In each game, the first row plays the second. By how much does the first row win? 7 means about a draw, 15 a big win and 0 a big loss. Wins can go round in a circle.
[-21 -12  12 -42  46  34  15  31]
[  0  11   0 -35  36  24  13  37]: 5
[  5 -30  39  67 -65 -17   0 -63]
[-31 -30  48  64 -14  39  -3 -28]: 15
[ 11  10 -18  43 -50 -39 -12 -27]
[-20   1 -13  59 -36 -23 -26 -10]: 13
[-50 -63  60  21  43  74  16   0]
[-31  -2 -24  -9  30  19 -18  30]: 7
[ 26  45 -44 -34  -2 -40 -17  35]
[-42 -53  52  29   9  54  19 -30]: 7
[-12 -14  36   1  10  47  23  -9]
[-16 -45 -18   3  26   1 -10  -2]: 12
[ -9 -24  39  52 -22  31   8 -12]
[-18 -12  20   4  22  38 -18   4]: 12
[-5  1 10  7 -4  0 -3  0]
[-22 -29  30  76 -47  12 -28 -37]: 6
[-67   0 -47 -21  58  17 -60  50]
[ -2  10 -35 -16   9 -41 -30 -10]: 15
[ 32  30  -6  -8  -2 -26   3  15]
[  6  -4  -2  29 -26  -4  -2  -7]: 8
[ 27  41 -23  -9  -5 -25  -2   2]
[-30  26 -63 -16  18 -25 -50  21]: 7
[-14 -11  31  50 -45   5   3 -37]
[-18 -36  22  24  -5  20  -2 -30]: 6
[ 30 -60  35  13 -22  -3  11 -46]
[ 29 -17  -8   7 -14 -22   5 -32]: 9
[-14 -50  55  16  12  47  26 -13]
[ 49   3  -8 -35  -8 -24  22  10]: 10
[  4 -31  15  15 -22   1  10 -22]
[ 13 -34  16  15 -21 -10  13 -34]: 7
[ 17   8 -20 -13   2 -31  -9  -1]
[ 33  20 -20 -51  19  -8  13  15]: 5
[ 38  -5  -3  18 -46 -47  11 -36]
[ -6  -4  11  43 -36  -4  -3 -17]: 15
[ 12 -15  61 -30  35  64  62   2]
[ 37  35 -40 -24  -6 -37 -10  14]: 9
[-23   5 -19  -6  17   1 -29  20]
[-10 -30   0   9  -7   1  -6 -19]: 9
[ 53  13 -29 -27 -20 -47   7 -27]
[  0 -19   0   6 -13 -18 -15 -21]: 6
[ 34 -14  48  43 -58  -6  36 -56]
[ -7 -14  32  21  -4  21   6 -11]: 11
[-15 -11   7 -34  36  25   3  15]
[-34  12  -1 -45  59  33  -4  39]: 2
[ -3   1   1  58 -60 -31 -13 -38]
[-24  19 -25  34 -20 -12 -32  11]: 15
[-42 -48  40  10  33  67  16   1]
[ -3   8   0 -32  52  27  17  29]: 9
[ -5   1 -11   9   8 -13  -4   2]
[ -6  33 -43 -13   0 -41 -48  13]: 7
[ 50  32  11 -10 -17 -20  32   1]
[ 52  10 -16 -20 -18 -23  17  -7]: 2
[ -6  12  -9 -30  30  31  -1  29]
[-29   3 -48  -9  35   1 -53  23]: 9
[  1   0  13 -38  35  14  12  11]
[-23  14 -16   2   4  -4 -10  14]: 4
[-22  -3   9   9   8  23  -1  12]
[ -7 -29  12   2  14  16   7  -6]: 9
[-11 -40   5  17   1  14   7 -17]
[ 40  -1   1  -4 -20 -19  22 -10]: 10
[-83 -52  65  27  52 100  12   9]
[-32 -16   0  15   6   9 -13   0]: 7
[  8  12 -10  38 -50 -24  -3 -23]
[-31  -6 -11  57 -20  -1 -32 -12]: 12
[ 61  10 -18   7 -55 -61   5 -32]
[  5  -3 -11 -28  18  -1   2  16]: 0
[-12 -21  19  66 -50   1  -2 -34]
[ 15   4  21 -40  33  38  32  25]: 11
[ 48  46 -34 -27 -17 -47  -4   8]
[-48  30   2 -33  75  57  -2  54]: 10
[-37 -38 -10   6  18   5 -31  -3]
[ 13  18 -47  -9  -2 -32 -29   5]: 10
[  9 -26  36  32 -16   7  20 -32]
[ 48  32 -15 -40   3 -22  11  13]: 5
[ 20  15   4 -11   2 -11  12  14]
[ 43  19 -14 -56  24 -13  23  23]: 6
[ 46  41  -5 -45   6  -6  29  30]
[ 41  65 -45 -54   6 -50  -4  28]: 7
[  2 -19  28 -12   6  27  25   4]
[ -5   6   5 -29  23  18   8  12]: 7
[ -6 -25 -17  -4  17   0  -9  -8]
[-13 -26   8 -10  24  25  13  -1]: 4
[ 14  24 -50 -13 -20 -41 -27  -1]
[-51  38 -57  -9  34  -1 -41  50]: 8
[ 17  17 -15 -11   1 -14  -2  10]
[ 35 -19  57 -26  18  41  69  -3]: 6
[  8 -57  71   5  11  47  44 -20]
[-44 -19  27  14  11  45   7  13]: 3
[-23 -11   5 -42  49  33   6  24]
[-31 -15 -18  14  13   1 -26   0]: 7
[ 43  23   0 -33  13   8  24   7]
[ -9 -27   4   0   9   8  -1  -1]: 6
[  7  16 -14   0  -3 -14 -14   4]
[ 25   6 -31 -22  -5 -35  -3  -6]: 5
[ 49  36 -20 -27 -20 -50  10   4]
[ 26   9  16  59 -73 -38  -4 -37]: 15
[-70  -8  19   3  54  61 -13  26]
[-20 -15 -25 -28  43  -3 -28  11]: 15
[-38 -19 -23  -8  28  -3 -35  15]
[-78 -34  21  -9  65  71 -10  29]: 0
[-30 -36  25 -11  52  55  11  31]
[ 63   2  32 -38 -16  -2  48  -7]: 13
[ 29 -65 107 -23  33  78 100 -23]
[-21   2  33 -47  70  60  26  42]: 0
[-21  -1 -46   9   0 -16 -43   4]
[  3 -21  35  16  -6  30   6 -21]: 7
[-11  14 -69 -39  37 -25 -41  30]
[-15   5  -4  57 -53 -14 -18 -28]: 9
[  5   0 -10  45 -58 -32 -15 -36]
[-32 -88  94  42  16  76  37 -32]: 9
[-64  -1  18 -32  77  70  -1  48]
[-15  20 -43 -17  10  -7 -25  21]: 8
[ 69  47 -16 -38 -28 -34  32  -3]
[-22  37 -16 -65  67  42  -5  66]: 7
[-39  47 -68 -42  44 -17 -53  53]
[ 74   4  10 -37 -26 -23  42 -12]: 13
[-26 -14  -6  62 -36 -19 -34 -27]
[ 79  45  -4  -1 -41 -51  26 -12]: 1
[-30  25  -9  58 -20 -21 -28   0]
[ 16 -11  20  57 -65 -17   0 -44]: 0
[-18 -21  41  54 -36  26   3 -31]
[-16 -23  48  71 -54  17  18 -46]: 4
[ 86  37  10 -33 -41 -52  43  -8]
[-52 -24  17  17  28  36  -7   3]: 9
[ 26   2  31 -44  41  46  55  29]
[-113  -59   52   28   77  111   -3   33]: 0
[-16  24 -26 -32  41   8  -6  29]
[ 22 -21  17 -29  21  12  33   3]: 12
[  6 -35  43  56 -36  15  27 -42]
[-19  -4 -26  -1   5 -16 -48  -5]: 5
[-26  33 -20 -47  57  26  -5  58]
[  4 -31   0  12 -13 -23  -9 -22]: 13
[-20 -17  26 -35  39  55  17  18]
[ 33  50 -49 -22  -7 -56   0   9]: 9
[ -6 -30  -6 -23  23 -11  -3   0]
[-33  -1 -22  46 -23 -22 -43 -20]: 10
[  3 -18  43  27 -26  17  25 -19]
[ -1 -10   3  39 -20 -18   0 -15]: 5
[-10   9  12   7   4  15  -3   1]
[-20  -1   6  68 -51 -25 -21 -20]: 2
[-31 -49   8  -1  32  14  -7  -4]
[-34 -41  -1 -11  44  37  -6   8]: 4
[ 21   5  11 -61  36  33  29  26]
[-15  -6 -39   3   1 -16 -41  -1]: 10
[ -2 -28  12  25 -20  -3   1 -30]
[ 67  73 -59 -45 -17 -55   2  21]: 8
[  3   0   8  20 -12  -6  -6   4]
[-14  10 -15  20 -19 -11 -23  -4]: 7
[ 26  72 -82  -8 -21 -86 -40  20]
[ 15 -20  25  50 -41  -6  10 -32]: 9
[ -7 -61  72 -17  36  73  54  -9]
[ -2 -47  64  57 -31  45  29 -37]: 4
[-23 -52  59  19  15  51  20  -8]
[  8 -15  20  48 -39  -3   6 -36]: 4
[ 52  30 -22 -27 -12 -47   8   5]
[-34  18 -48 -15  31  -1 -37  25]: 4
[ 38  47 -35 -25 -14 -42   1  12]
[ 15 -12  19  57 -60 -31   6 -44]: 9
[ 54  29 -28  -4 -42 -58  -3 -14]
[-19  28 -30  -5  19   2 -30  22]: 11
[-31 -13  28  55 -34  17   0 -14]
[-36 -10  12 -29  57  51  10  31]: 15
[-28 -15  19  -1  20  35   5   9]
[-19  -6  21  20  10  21   7   2]: 5
[ 31 -33  40 -14  -1  23  34 -24]
[ -7 -14 -11  22 -13 -14 -30 -16]: 9
[ -1 -31  37  81 -71  -1  14 -47]
[ 44  75 -45 -67  27 -31   8  52]: 7
[  3  21 -19 -27  21   0 -14  27]
[ 24 -48  62   6  -2  31  51 -35]: 9
[ -3  24 -62   4 -18 -52 -48 -16]
[-44   3 -25  34 -14  -2 -41   0]: 11
[ 67  34 -27 -21 -38 -57   2 -19]
[ 14  50 -54 -37   8 -44 -27  25]: 6
[-15 -53  75  74 -36  48  29 -44]
[  4 -35  49  -5  17  45  38  -9]: 9
[ -2   4   3 -21  25   9  -9  22]
[-32 -16   9  20  18  27 -17  -4]: 6
[-22  27 -42  -1  -4 -22 -46   0]
[ -8 -11 -13 -14  14 -19 -12   5]: 7
[ 11 -29  18  21 -15  -7  12 -29]
[-22 -37  54  -3  52  68  46  14]: 4
[ -6  27 -23 -57  60  18   2  60]
[ 71  19  -2 -12 -35 -40  27 -25]: 13
[-20 -15  10   0  20  34  -3  -2]
[ 16 -36  25   6  -9   4  26 -27]: 10
[ -7 -31   2   6  13  10 -11 -18]
[-44  13 -23 -28  55  33 -35  43]: 0
[ -2  -7  14  56 -42 -13   2 -30]
[ -2 -26   3   5   1   5  -1 -26]: 3
[-26  -4   8 -17  27  34   0  24]
[ 56  10  -1 -13 -43 -35  26 -20]: 8
[ 75  32   0 -24 -20 -30  25 -11]
[-22   2   1  60 -50 -15 -19 -26]: 15
[ 21 -22  58 -57  53  59  80  21]
[-11 -30  17   6  -8  -4  -3 -24]: 11
[  3 -27 -29 -27  25 -19 -22   3]
[-14  -3 -24  -5   6 -10 -24 -10]: 7
[-46  19 -35 -23  36   7 -29  37]
[-63  23 -44  -9  44  -4 -48  36]: 6
[-37  17 -33   4  15  -2 -37  22]
[ -3  18 -35 -20  17 -17 -21  22]: 8
[ 12 -16  20 -28  13  13  31   0]
[ -8 -12  29  65 -45   4  16 -33]: 9
[ 71  29 -18 -19 -49 -57  18 -26]
[ 44  27 -24 -38 -10 -41  28   2]: 2
[  1 -37  61  23 -21  26  23 -28]
[-38  -1 -38 -19  40   1 -46  20]: 7
[  6 -24  33  32 -26  11  13 -26]
[-17  22 -37  46 -51 -33 -39 -17]: 8
[ 18 -13  23  21 -21 -14  14 -25]
[  8 -10 -23 -20  12 -17  -2   4]: 3
[-11  21 -29 -17  12  -3 -24  24]
[-10  -7  15   6   5  14   7 -10]: 7
[ 57  27 -17 -39 -14 -27  13   9]
[  4   4 -53 -17  12 -38 -45   8]: 3
[-26  -5 -59 -19  23 -21 -48  13]
[ 13   2  -3  11 -14  -3  12 -14]: 10
[ -6 -24   3  20 -12  -8 -10 -30]
[ 48  25 -12 -15 -22 -30  10 -16]: 9
[ 28  -7  -2  21 -47 -40   4 -42]
[ 61  15  -3 -15 -41 -36  24 -24]: 6
[-23  26 -20 -29  47  29 -13  39]
[ 11  51 -63  -6 -25 -59 -38   1]: 4
[-21  -2 -27  15  -5 -30 -39  -1]
[-35  34 -54  46 -35 -45 -65  -8]: 9
[ 17  37 -24 -68  39   0   3  40]
[-52  -9  -9 -12  53  30 -22  39]: 2
[ -7   6  24 -38  55  41  25  34]
[  7  21 -28  18 -24 -30  -8  -5]: 4
[-43 -29  13   1  26  42  -5  15]
[-25  -7  20 -58  82  58  20  50]: 11
[-16   1 -25  19 -12 -31 -35  -9]
[  8 -24  18 -11  16   7  24  -2]: 5
[ -9   6  17  65 -45   5 -22 -15]
[ 55  52 -36 -41 -19 -53  -8  10]: 0
[-27 -57  75  26  16  64  37  -3]
[ 16  -6  15  42 -51 -19   2 -27]: 1
[  0  -8   5  16 -14   7  13  -5]
[-28 -11  23  25   8  45  -2  13]: 10
[ -6  21  -5 -39  40  18  -3  38]
[ -3 -29  50  56 -41  26  16 -38]: 1
[  8 -37  41 -38  44  56  40   1]
[ 29  29  -5 -23  -1 -10  14  15]: 8
[ 64  31  -1 -17 -32 -36  34 -12]
[ -1 -36  31 -13  15  22  18  -6]: 1
[-40  65 -53 -66  87  35 -26  88]
[-15  24 -11  42 -34 -15 -30   6]: 0
[  9  40 -56 -71  47 -21 -28  45]
[ 70  10  12 -38  -5 -27  37   0]: 15
[ 22  27 -26 -15 -14 -37  -9  11]
[-54  -9 -13   0  25  12 -31   8]: 7
[-23 -35  67  44 -18  42  30 -29]
[ 47  38 -45 -44  -8 -38 -10  19]: 4
[ 48  45 -43 -17 -31 -54  -1   4]
[ -1 -23  35  65 -52  10   8 -31]: 15
[ 59  23 -33 -34 -26 -37   9 -15]
[  0  12 -16  29 -33 -20 -20 -10]: 15
[-12 -64  38  -1  25  38  14 -15]
[-51 -56  33  26  35  61  -1  -1]: 0
[ 38  34  -7 -11 -16 -21  19  -1]
[ -2 -35   9   2  10  11  10 -16]: 4
[ 46  33 -19   2 -34 -42   7 -16]
[-38  40 -48   6  24 -11 -37  38]: 14
[-36  27 -24  17  -5  -7 -32  17]
[  6   4  -5 -51  49  27  12  32]: 14
[ -7 -22 -33 -10  19  -7 -20 -11]
[-16 -12 -17  15   3 -13 -29 -18]: 8
[-32  -9  33  32 -10  23   6  -4]
[ 33  59 -55 -31  -8 -54 -23  21]: 3
[ 30  51 -50 -52  26 -26 -10  42]
[-35 -36   9  13  14  16  -6 -12]: 6
[-26  11 -17 -11  35  26 -14  32]
[-25 -17  24  22 -11  10  -6   1]: 4
[ 63  20  23 -16 -31 -19  48  -9]
[-16 -18   5   3  18  15  -1 -13]: 5
[  9   3  14 -15  14   8  31   4]
[10 21 -3 -3 -8  0 13 10]: 7
[-15 -30  18  51 -30  -1   0 -35]
[-40  20 -43 -17  29 -12 -50  32]: 9
[-34 -14 -16  -1  25   6 -22   4]
[-22   9 -10  -9  14  14 -16  33]: 4
[ -1   4   9 -17  25  20  11  11]
[-33 -23 -12   1   5  -4 -16  -1]: 8
[-16  -6 -18  15  11 -12 -22   6]
[ 67  33  14 -28 -24 -18  53  -4]: 7
[-13 -19 -11  29 -16 -26 -22 -22]
[-41   6  -4  26   5   0 -27   8]: 9
[-55 -29  41 -33  72  98  19  49]
[ 44  -3  -4   5 -40 -48   5 -29]: 14
[ 11 -13  32  27 -28  15   8 -20]
[ -7 -31  41   2   6  35  21  -5]: 8
[-19 -33   0   5   6  18   0 -16]
[ -8 -14  29  13   7  23  24  -9]: 6
[ 46  41 -19 -10 -33 -46  12  -1]
[ -4  25  -6 -64  61  28   6  57]: 7
[-18   9 -36  17 -10 -17 -32   1]
[-11 -30 -23 -24   9 -23 -14  -1]: 5
[  3 -28  35  16 -16  12  21 -18]
[  6  10   7  11 -12   0  11 -13]: 8
[-31 -18   5 -16  44  35  -4  17]
[-40  -5  -6  -9  33  12 -16  23]: 5
[-19  13 -24 -27  35  13 -14  43]
[ -6  28 -31 -21  22  -3 -16  26]: 6
[  5 -19  38  16 -15  25  26 -14]
[-53  40 -82 -12  15 -33 -74  38]: 9
[ -1 -41  57 -20  48  80  48  28]
[-27  13  -8  48 -41 -25 -27 -15]: 0
[ 34  24 -25  -2 -18 -42  17   9]
[ 77  49 -35 -25 -36 -81   9  -2]: 5
[ 80  45  -4 -16 -47 -57  32 -27]
[ 53  90 -70 -54 -11 -56  -8  35]: 10
[ -2   2   7  49 -40 -11   2 -20]
[  5 -18  28  51 -31   1   6 -32]: 5
[-22 -17  14  36 -25  13  -7  -4]
[-15   1   9   2  12  22   2   0]: 9
[-13  -6  29 -39  38  49  17  39]
[ 10  21  -2 -66  55  30  21  42]: 11
[ 49  -2  34 -15 -16   2  50 -19]
[-41  -6 -50  -7  24 -19 -51  -3]: 3
[-43 -30  44  -2  40  59   9  15]
[-50 -39  57  39   6  61  16 -27]: 1
[-14 -13  -2  12   7  21 -21   3]
[  6 -23   2  19 -13  -1 -10 -22]: 7
[ -3 -14  46 -31  46  57  37  20]
[-58   0  -6   3  34  37 -30  32]: 1
[-64 -28  23  -6  56  70  -7  27]
[-23  -7  -3 -15  28  14  -6  15]: 11
[ 14 -32  43  -3   3  30  45 -17]
[ 17 -34  -2  18 -21 -25   5 -29]: 9
[ 12 -20  24   1   6  11  23  -4]
[ 68  52 -13 -31 -25 -50  18   4]: 9
[-20  -4  25 -37  48  55  18  30]
[-39  59 -68  15  -7 -34 -58  21]: 0
[ 32  73 -74 -33 -20 -78 -38  22]
[ 51  19  -9 -17 -27 -42  11   0]: 5
[  7  22 -47 -30  12 -31 -32  16]
[-49 -15   4   1  35  38 -16  23]: 2
[ 23  11   8 -40  31  15  21  21]
[ -9  -4  14  59 -59 -20  -5 -41]: 7
[ 23  47 -44 -52  20 -25 -15  40]
[  7  -4  17 -22  41  24  22  22]: 6
[-13 -15 -17  15  -3 -10 -18 -13]
[ -3  16   2  48 -41 -11  -8 -10]: 10
[-12  10  21  44 -40   9  -5 -14]
[-15 -18  28  19  12  25  18  -8]: 11
[-26 -18 -17  16  -5  -9 -27 -10]
[  9 -19   3 -16  12   4  19 -15]: 7
[ 13 -29  30  81 -77 -24   6 -66]
[-17 -18  19 -25  33  43  20  16]: 8
[-20  46 -40  35 -47 -33 -50  -2]
[  3 -26  40  59 -57   3   7 -57]: 0
[ 10   5  18  68 -81 -25   4 -42]
[ 49  12   5   0 -19 -23  22   1]: 0
[-41   0 -55  -5  14 -15 -57  19]
[ -9  43 -25  34 -20 -30 -37  -3]: 5
[ 15 -19  53  60 -55  11  22 -51]
[-12  28 -50  -4  -2 -22 -40  21]: 9
[ 78  30  -8 -30 -32 -48  25  -9]
[  0 -33  61  42 -17  36  44 -38]: 13
[ 21  18 -17 -35  -2 -17   4  11]
[ 36  56 -45 -37   3 -25   7  24]: 8
[-35  -3 -50 -11  18 -23 -58  21]
[-31 -10 -32  11   4 -18 -33   2]: 7
[-6  2 -8 -5 12 -8 -9 11]
[ 22   9   9  51 -69 -28  10 -40]: 7
[ 11 -24  37  22 -18  11  27 -22]
[ 62  10  36  -4 -34   1  52 -18]: 7
[ -4   3  18  33 -19  -5  -5 -12]
[ -6 -17  25  51 -47 -10   7 -24]: 5
[-30   7 -12   5   2   2 -31  12]
[ 13  -5   5 -30  31  13  22   4]: 9
[-34  18 -40   6  23   2 -32  29]
[ 54  45 -49 -48  10 -45  11  22]: 8
[ -6 -27 -25  -4  -5 -21 -15 -23]
[ 26 -15  41   7  -8   8  23 -24]: 10
[ -8 -14  36  49 -40   3  -8 -27]
[-37  -8   5  -4  23  25 -15  16]: 13
[ 46  55 -28 -19 -27 -39  12   0]
[-43  16  -8   3  19  16 -25  22]: 14
[-44  29 -25  38 -10 -12 -48  13]
[-20  28 -40 -31  26 -25 -30  32]: 11
